Each row is where one point has got to under a steady rotation. How many ticks took it there?
The counts run from 0 to 1062.
[170 149 128 146 167 139 128  71 137 147  92 112 108 175 158 150 167 108
 121  99 110 125 121 108 161 162 137 130 160 136  94 180 115] | 661
[161 170 119 137 178  92 118 132 156 125 184 127 137 149 143 118 121  97
 103 143 123 144 113 117  95 138 132 183  85 122  92 140 109] | 1015
[114 131 125  76 109 174 148 129 103 144 180 117 141  94 147 168 100 106
 179 127 149 112 145 150 108 105  97 123 138 133  88 110 140] | 194
[142 124 112 160 136 138  70 145 146 108  93  92 147 108  89 109 134 134
 171  93 143 187 144 101 147 108 129 143 144 105  92 142 124] | 1042
[124 134 122 121 100 129 124 185 140  73 128  99 129 108 121 109  81 146
 119 172 126 134 132  91 136  73 112 122 105 111 168  81 174] | 942
[129 152 154 177 138 104  93 147 174 109  58 123 132 139 127 129 108 128
  97 141 120 109 120 108 155 158 177 100 128 118 139 180 128] | 702
[151 165 139 136 143 141 113 173 117 146 155 131 119 165 157  77 149 131
 125  96 134 178 162 117 157 103 182 115 133  93 114 120 146] | 64
[126 111 121 141 142 167 152 176 151 155 191  97 134 103 139 100 114 104
 114 117 174 100 119 148 127 107 144 100 101 134  97  96 177] | 339
[171 164 140 112 119 158  92 112  97 117 122 115 136 148 137 115 147 147
 162 108  83 185 186 118 132  94 166 114 141  85 144 118 139] | 1001
[138 153 149  85 172 105 119  74 150 177 153 154 148 135 164 128 147 104
 157 116 125 130 117 103 121 149 142 156 122 142  78 187 126] | 286
[161 124 120 188 166  91 149 121 165 128 124 110 116 130 131 106 135 129
  77 143 132 123  81 108 159 142 159 150  95 109 122 173 135] | 370
[127 175 110 153 122 144 151 100  71 158 127  57 107  99 135 170 128 133
 116 124 133 113 115 177 125 157 130 115 140 107 143 155 161] | 1009
[100  83 124  91 147  68 131 120 161 120  98 166 144 144 158 182 111 137
 107 173 150 105 124 115 109 135 154 157 116 121 122 148  90] | 576
[155 143 119 124 127 150 160  73 140 112 183 137 149 118 143 126 137 125
 140 141  78 119 118 101 114  80 102 179 103 115  73 124  96] | 831
[ 79 166 107 100 102 126 133 193  95 123 146 126 129 119 139 146 118 139
  94 176 158 110 116 152 102 142 132 117 110 133 164  88 145] | 716
[134 148 135 135 127 122 104 162 130  65 112 125 139 126 106 185 103 110
 111 171 115 104 115 139  96 157 103 172 112 120 122 148  70] | 118
[149  81 101 142 158 144  94 170 128  77 137 137 127 157 114 140 140 120
 132 136 138 161 125 133 129  96 139 178 118 100  77 122  63] | 270
[113 154 121 105 192 106 139 123 128 176 179  98 133 116 182 119 127 101
 144 141 131 141 122 138 114 117 118 152 134 134 132 129 174] | 29
[180 102 147 133 130 126 116 143 161  75  78 139 154 132 105 141 111 113
 131 154 112 111  96 108 149 171 113 117 138 155 114 196  97] | 994
[155 162 132 111  85 161 176 148  83 134 172  99  98 121 156 131 107 126
 103 155 102 100 116 152 140 113 122  86 120 115 156 109 180] | 111
[113  99  78 108 101 167 155 128 109  74 101 140 124 127 141 118 122 194
 109 166 136 115 108 111 134  98 129 124 107 144 146  75 149] | 232
[149 184 168  89 115 126 103  89 129 124 106 157 129 158 161 157 133 118
 155 121  71 115 165 104 127 139 136 133 140 123 139 178 111] | 848
[158 148 113 164 103 152 155  78 111 119 146 104  89  95 126 124 163 143
 163 102 102 127 103  97 145  81  94 142 129  99  92 140 129] | 146
[142 163 120 146 150  89 145  90  95 159 157 154 125 113 137 143 192 129
 147 101 128 133  95 113 139 136 137 155 117  97  89 198 108] | 329
[ 96 139  90 148 131 126 115 193  91 117 124  95  97 107 127 122 144 160
 117 134 171 142  99 131 137 118 145 133 105 119 173  88 176] | 672
[178 133 164 141 132 180 117 120 160  99 111 142 156 133 125 136 122  99
 131 128 101  83 114 130 145 159 135 104 121 179 112 179 122] | 993
[116 129 140  80  68 128 175 115 114 122 135  98 119 125 145 178  88 146
 111 164 136  95 144 135 125  95 128 104 128 110 143 105 165] | 154
[103 119 119 133 122 134 185  91 115 130 115 135  97 124 165 204 141 125
  99 141 142  72  90 143 132 160 120 146 130 132 108 141 109] | 721
[151 103 163 133 136 150 156 175 167 119 147 130  85 157 171 169  98  90
  88 146 145  83 141 137 143 119 149  99 116 140 138 132 154] | 156
[159 119 147  56 117 164 132 128  97 102 141 123 109 147 178 164 108 126
 152 129  97 136 179 125 117 108 120 114 146 143 164 118 159] | 652
[110 111  94 117 127 114 133 177 138  96 141 123 129 105 130  75 126 170
 121 166 136 156  98  71 141  77 118 148  94 111 155  86 165] | 336
[101 157 129 132 139 172 122 117  77 138 100 127 132 115 134 169 152 121
 158 120 130  75 125 167 134 160 160  95 143 182 138 158 148] | 281
[124 117 119 125 100 117 147 118 116 127  94 171 109 114 109 121 172 158
 159 101 138 132 100 111 184 136 124  99 150  98  78 190 116] | 1039
[ 95  92 134 108 146 114 104 129 155 112  65 118 147 113 126 198  92 118
 160 151 126  83 132 123 124 131 121 142 155 162 143 157 134] | 240
[139 156 128 122 158 107 154 147  80 162 188 104  96 123 163 182 144  90
 133 128 137 127 111 168 117 131 102 155 127 109 136 158 146] | 72
[153  90 119 156 150 113 162 183 144 119 135  74 102 122 139 144  96 108
  82 152 153 112  87 148 149 138 110 117 114 116 156 127 167] | 113
[137 178 135 124  92 125 143  61 119 149 127 112 149 100 117 117 134 149
 151 118 100 144 125 108 166 115 111 128 162  79  75 176 109] | 102
